Here is a table of points, one per row:
[ 1.35  0.93 -0.53  1.6  -0.61  0.43  0.56  0.9  -0.28  1.57  0.26  0.83
 -0.25  1.4   1.51  0.93  1.06  1.22 -0.47  1.34  0.12 -0.15  1.25  1.99]
[ 0.93  0.61  0.3   0.83  0.05 -0.48  0.32  0.18  1.58  0.42  1.14  1.28
 -0.49 -0.16  0.29  0.63  0.31  0.7  -0.08 -0.58 -0.1   1.25  1.07 -0.28]
[-1.03  0.6   0.25  0.24  1.65  0.18  0.52  0.24  0.16  1.62 -0.05  1.55
  0.51  0.87  1.59  0.95  0.15  0.79  1.03  1.25 -0.55  1.21  0.39  1.51]
[ 1.47  0.18  0.58  0.95  1.57 -0.57  0.95  0.99  1.52  0.39 -0.37  0.06
  1.31  1.52  0.61  0.35  2.14  0.87  0.45 -0.8   0.56  1.79  1.36 -0.3 ]
[ 0.39  1.43  1.76  1.71  0.77  0.89  1.4   1.21 -0.36  1.7   1.12  0.37
  0.9   0.36 -0.71  1.4  -0.45  1.56  2.08 -0.46  1.03  1.63  0.55  1.37]
[ 0.1   0.32  1.12  0.82 -0.46  1.8   1.93 -0.39 -0.2   1.22  1.75  0.
  0.9   0.14  0.2   0.59  0.49 -0.64  0.55  0.65  0.74  2.2   0.15  0.42]
[ 0.82  0.83  0.35 -0.58  1.32  0.59  1.65  1.93  1.4   0.69  0.16  1.34
  0.86  1.65  0.53 -0.49  1.03  0.06  0.75 -0.63  0.14  0.    0.29  0.31]
[ 1.34 -1.37 -0.15  1.86  0.12  1.71 -0.06  0.76  1.41  0.64 -0.17  0.5
  1.55  0.31  0.    1.54  0.88  0.09  0.63  0.47  1.51 -0.05  1.89 -0.02]
[-0.25  1.23  1.44  0.01  0.75 -0.3   1.29  1.32  0.66  1.39  2.07  1.74
  0.59 -0.01  2.03 -0.09  0.23  1.57  1.57  1.53  0.89  1.35  1.64  1.47]
[ 1.84  1.42  0.78 -0.28  0.78  0.9   0.95  0.81  1.52  0.95  1.98  1.8
  1.64  1.77  0.29  1.14  0.64  1.14  1.49  0.23  0.17  0.88  1.21  2.13]
[ 0.48  1.23  0.52  0.59  0.54  1.55  1.35 -0.34  1.93 -0.19  1.4  -0.11
  1.82  0.18  0.19  1.61  0.15  0.84  0.83  1.22  1.42 -0.96  1.43  0.01]
[ 1.84  0.07  1.57  0.35  0.7   0.83  1.6   0.29  1.54  0.23 -0.42  0.71
  1.79  1.    0.13 -0.27  0.25  1.59  0.91  0.23  0.19  0.19  0.77  0.34]
[-0.29  1.21  1.25 -0.89  0.58  1.09  1.25  0.62  0.58  0.24  1.4  -0.15
  1.3   0.17  0.81  1.88 -0.31  0.33 -0.81  0.89  1.6   1.36  0.8  -0.08]
[ 1.49  1.16  0.62 -0.15 -0.03  1.28  0.04  1.2   0.16  0.67  1.28  1.67
  1.81  0.81  0.9   0.87  1.08  1.4   0.71 -0.18  0.07  1.1   1.43  1.84]
[ 0.25  1.69 -0.19  0.62  0.93  0.45  0.53  0.04 -0.12 -0.33  0.09  1.07
  0.44  0.9  -0.07  0.12 -0.05 -0.34  0.52  1.37 -0.25  0.72  0.19 -0.05]
[ 0.48  0.94 -0.46 -0.55 -0.12  0.64 -0.11  0.21  1.41  0.58 -0.98  0.09
  0.01 -0.32 -0.14  0.09  0.65  0.46  0.26  0.75 -0.07  1.37  0.12  0.89]
[ 1.01 -0.19 -0.46  1.78  1.38  0.32  0.71 -0.14 -0.65  0.04  0.61  0.62
  0.46  1.46  1.36  0.35 -0.06  0.63  1.29  1.65  0.29  0.85 -0.52  1.  ]
[ 1.14  1.04  1.89  0.3   0.23 -0.22  0.24 -0.19  1.51  0.22  0.09 -0.82
  0.07  0.72  0.11 -0.16  0.29  0.71  0.22 -0.36  0.47 -0.04  0.05  0.6 ]
[ 0.59 -0.16  0.43  1.06  2.09  0.67  0.44 -0.07  2.17  0.81  0.63 -0.24
 -0.63  1.15 -0.09  1.38  0.58  0.39  0.33  1.1   0.11  1.21  0.31  0.52]
[ 1.36  0.94 -0.42  2.55  1.05  0.22  0.46  1.93  1.42 -0.12  1.03  0.8
  2.25  0.38 -0.08  0.66  0.52 -1.04 -0.05  0.47  0.23  1.6   1.25  0.76]
[0.08 1.32 1.61 2.11 2.22 1.59 1.2  1.45 0.62 1.84 0.62 1.87 1.23 0.59
 2.61 1.32 0.08 1.07 1.55 0.16 1.95 1.7  1.27 1.32]
[-0.66  0.64  1.06  0.6   0.09  1.83 -0.03  0.55  0.73 -0.26  1.33  0.36
  0.07  0.49  0.2   0.74 -0.13 -0.1   0.63 -0.27  1.42  0.61  0.29  1.11]
[-0.06  1.53  1.54  2.01 -0.47  1.59  1.36  1.71 -0.15 -1.23  0.78 -0.76
  1.    0.11  0.57  0.99  0.89  1.98  1.84  0.26  1.1   1.75  1.86  1.24]
[ 2.3   1.43  0.06 -0.09  0.53  1.46  0.67  1.52  0.49  0.    1.53  1.56
 -0.59  0.5   0.38  1.5   0.54  1.86 -0.03  0.14  1.57  1.06  1.    0.49]
[-0.3   2.17  0.5   2.09  1.91  0.24  0.02  1.53  0.53  1.6  -0.14  0.96
  0.21  1.27  1.33  0.28  0.88  0.62  1.49  1.27  0.1  -0.72  1.46  1.04]
[ 0.93  0.59  0.46 -0.24  0.7   0.91  0.43 -0.09  1.33 -0.32 -0.05  1.34
  0.05  0.08  1.04  0.19  0.11  0.08  0.75 -0.41  0.18  1.32 -0.07  1.24]
[ 1.46  0.54 -0.54  0.33  1.1   1.26  0.52  2.31  1.02  0.73  1.06  0.29
  1.76  0.57  0.41  0.58  0.24  2.05 -0.38  0.66  0.54  0.64 -1.78  0.26]
[ 0.29  0.91  1.74  0.46  0.5   0.81  1.88  1.62  0.37  0.17  1.03  2.43
  1.36  0.15 -0.74  1.64  0.78  1.33  0.58  0.61  1.23  1.25  1.51  1.7 ]
[-0.47  0.46  0.74  1.09  0.02  0.04  0.69 -0.3   1.72  0.96  0.44  1.38
  0.06  1.31  0.44  0.37  0.98  1.42 -0.17  1.77  0.63  1.71  0.22 -0.06]
[ 1.18  0.7  -0.54  0.06  0.9   1.55  1.46  1.19  1.59  0.93  0.69  0.93
  1.13  0.41 -0.16  0.77  0.84  1.5   0.92  0.2   1.51 -0.04  1.57  0.89]
[ 1.42  0.94  0.22 -0.23  1.42  0.54 -0.11  0.21 -0.54  1.61  1.02  1.09
  0.4   0.64  0.23 -1.07  0.94  0.83  2.    1.55  3.24 -0.22  1.05  1.04]
[ 0.16  1.16  0.08  0.42  0.15  1.38  0.08  0.5   0.22  0.67  1.58  2.14
  0.82 -0.63  0.35  1.52  3.34  0.8   1.28  0.01  1.51  1.16  0.06 -0.15]
[ 1.44  1.9   0.42 -0.25  0.91  1.66  0.56  1.31  1.16  1.41  0.83  1.55
  1.61  1.31  0.69  0.66  0.89  1.23  1.45  2.01  0.71  1.93  1.42  1.27]
[ 0.04  1.35  1.56  1.41  0.46  1.27  1.49  1.35  0.02  0.02  0.94 -0.26
  1.22  0.3   0.1   1.56 -0.38  0.72  1.03  0.22  1.46  1.78  1.2   1.41]
[ 0.05  2.1   0.4   1.34  2.44 -0.14  0.97 -0.44  0.37  1.6  -0.03 -0.33
 -0.5   0.19  1.53  0.58  1.98  2.03  1.36  1.57  0.97  1.4   1.75  1.86]
[ 0.99 -0.55  0.2   0.42 -0.1  -0.13  1.57 -0.05  2.03  0.32  0.17  0.96
  0.08 -0.61  1.82  0.36  0.84 -0.07  1.18  0.62  0.55  0.01  0.13  1.08]
[ 1.71  0.96  0.95  0.7  -0.1   1.42 -1.11  0.85  0.84  2.41 -0.3   0.55
  1.09  1.41  1.46  0.5   0.23 -0.24  1.2   0.21  0.49  0.3   0.86  1.61]
[ 0.58  0.9  -0.08  1.28 -1.14 -0.57  0.13  0.77  0.95  1.4   0.31  0.25
  0.66  1.97  1.66 -0.19 -0.19 -0.27 -0.44  1.06  3.08  1.7   0.79 -0.29]
[ 0.52  0.31  1.07  1.58  0.86 -0.13  0.18  0.1   1.32 -0.43  0.6   1.44
  0.4   1.43  0.28  0.13  2.03 -0.07  1.42  1.03  0.29  0.04 -0.02  0.67]
[ 1.17  1.34  0.21 -0.57  0.27  1.17  0.54  0.99  0.83  1.6   1.36  1.4
  1.06  1.42  0.98  0.59  1.    1.4  -0.39  0.96 -0.03 -0.09  1.95  1.01]
[ 0.41  0.82  0.68  1.77  0.28  0.43  0.48  1.03  0.11  1.59  0.31  1.54
 -0.23  1.21  0.68  0.67  0.2   2.01  1.92  1.62  0.46  0.91  0.42 -0.32]
[-0.68  0.34  1.51 -0.27  0.65 -0.01 -0.09  0.23 -0.18  0.76 -0.28  0.91
  0.25  1.8   0.31  1.16  0.88  0.06  0.38  1.47  0.42  0.56  0.76 -0.12]
[ 0.3   0.51  0.37 -0.46  0.27 -0.01  1.58  0.03 -0.29  0.38 -0.05  0.82
  0.11  1.51  1.36  0.65  1.41 -0.3   1.85  1.7   0.56 -0.36  0.19  1.47]
[ 1.28  1.08 -0.62  0.84  0.06 -0.06  1.89  0.13  1.59  0.59  2.14 -0.01
 -0.43  0.33  0.01  0.64 -0.16  0.47  1.28  0.06 -0.07  0.19 -0.13  0.58]
[ 1.37  0.93  1.15  0.96 -0.24 -0.04  1.16  1.64  1.14  0.23  0.87  0.27
 -0.01  1.8   2.31  1.02  1.06 -0.05  0.58  1.59  0.28 -0.3   0.56  0.05]
[ 1.47  0.36 -0.11 -0.04  0.76  1.26  1.26  1.04  1.48 -0.14  0.51 -0.69
  1.5   0.08  0.68  0.7   0.47  0.43  0.75  0.36  0.68  1.22  1.37  0.8 ]
[ 1.46  0.14  0.87  0.78  1.64  2.9   0.51 -0.12  1.26  2.37  0.16  1.01
  0.82  1.19  1.77  0.15  0.56  0.31 -0.01  1.5  -0.12  1.11  0.4  -0.8 ]
[ 1.41  0.96  1.3   1.26  0.58 -0.07  1.18  0.09  0.44  0.22  0.    1.94
  0.57  0.96  0.51  0.92 -0.99 -0.12  1.65  1.4   0.1  -0.41  0.86 -0.67]
[ 1.99  0.64  0.77 -0.24  1.36 -0.32  0.96  1.32  1.11  0.72  0.35  0.58
  0.27  1.95  1.49  1.03  1.33  0.04  0.43  0.06  1.19  0.99  0.25 -0.71]
[ 0.27  0.48  1.56  0.27  0.48  1.21  1.25  0.61  0.89  0.65  0.81 -0.1
  1.92  0.07  0.85  2.04  0.86  1.75  0.28  0.21  1.55 -0.42 -1.42  0.34]
[ 1.16 -0.24 -0.15  0.18  1.29  0.43  0.09  1.3   0.03  0.26  1.26  0.72
  1.37  1.54  1.31  0.36  0.6   2.08  1.44  1.69  0.17  0.37  1.38  0.07]
Along one direction, these points spread out more than along any other. Take the direction at right angles to it along which they spread out most. Go by this last direction. For each point below, how far along it does it lie, from 0 to 99? 50 is the average, and the first point above lies past it. One standard deviation of the points above along it is 16.
[ 0.58 -1.24  0.18 -0.37  0.73  0.04 -0.23  1.68  0.11  1.4   0.33  0.13
  0.77  1.51  1.36  0.86  0.47  0.95  1.79  1.52  0.52  1.04  0.67  1.87] 67
[ 0.6   1.    0.24 -0.05  0.75 -0.35  1.09  0.06  1.1   1.7  -0.44  0.33
  0.21 -0.25 -0.45  0.43  0.29 -0.03  0.05  1.    0.43 -0.27  0.48  0.49] 45
[-0.42  0.16 -0.16 -0.1   1.05  0.91  0.65 -0.21 -0.82  0.39  1.02  0.12
  0.32  1.51  1.94  0.28  0.5   0.45  1.14 -0.3  -0.67  0.72  1.23 -0.16] 57
[ 0.84 -0.49  1.92  1.31  1.38  0.25 -0.75 -0.07  1.19 -0.4   0.96  1.1
 -0.01  0.27  0.14  0.05  0.99  0.34  0.02  1.01  0.36  0.31  0.47  0.92] 45
[ 1.14  0.48  0.42  1.71  0.62  1.01  1.03  1.73  1.    1.24  0.5   0.33
  0.72  0.78  1.1   0.46  0.68  1.36 -0.8   0.77 -0.17 -0.85  2.    1.02] 53
[ 0.59  0.53  0.8   0.91  1.94  0.96  0.06  0.17  1.83  0.31  1.15  1.62
 -0.3  -0.03  0.46  1.05 -0.26  0.3   0.32 -0.34  0.83  0.15  0.21  0.23] 38
[ 1.32  0.12  1.51  0.5   0.84  0.65  0.45  3.32 -0.08  0.7   0.39  1.17
 -0.81  0.17  0.45  0.14  0.49 -0.13 -0.01  1.34  0.16  0.52 -0.01  0.59] 53
[ 1.28  1.24  0.66  0.79  0.35  0.88 -0.35  0.77  1.91  0.89  1.85 -0.11
  1.87 -0.55  0.29  1.22  1.33  0.23  1.43  0.71  0.6   0.57  0.18  0.5 ] 34
[ 1.1   0.37  0.06  0.5   1.5   0.09 -0.43 -0.53 -0.66 -0.07  0.32  1.93
  1.1  -0.19  1.03  0.33  0.41  1.36 -0.38  0.49  0.47  0.65  1.41  0.28] 55
[ 1.4   1.26  0.79  1.31  1.24  2.07  0.02  1.01  1.35 -0.2   0.62  1.74
  1.42  2.19  0.48  0.13  1.13  1.24 -0.23  0.57  1.21 -0.12  0.49  1.94] 51
[-0.14 -0.47  1.23  1.    0.9   1.41  1.72 -0.17 -0.92  0.78  1.97 -0.16
  0.46  0.68 -0.37  1.37  1.14  0.06 -0.15  0.15  1.3   0.16  0.76  0.78] 37
[ 1.95  0.51  1.83  0.85  0.42  0.17  0.91  0.07  0.    0.63  0.    1.16
  0.57  1.52  1.38  0.32  1.29  0.22 -0.19  1.68  0.24  2.52  0.73  1.21] 61
[ 0.27  0.07  1.57  1.71  0.31  0.8   1.5   0.32  0.96  1.11  1.61  1.12
  1.08  0.04  0.17 -1.58  0.95  1.01 -0.09 -0.2   1.23  0.22  0.22  0.22] 39
[-0.01  1.69  1.73  0.25  0.69  1.3   1.58  0.37 -0.54  0.1   1.13 -0.2
  1.27 -0.1   0.98  1.56  1.47  0.15 -0.18  0.02  1.36  0.13  0.23  0.95] 37
[ 1.27  0.82  2.12  0.74  1.56  0.76  0.11  1.37  1.15  0.43  1.74 -0.47
  1.68 -0.31  0.4   0.35  1.04 -0.42  0.49  0.44 -0.39  0.44  1.59 -0.16] 35
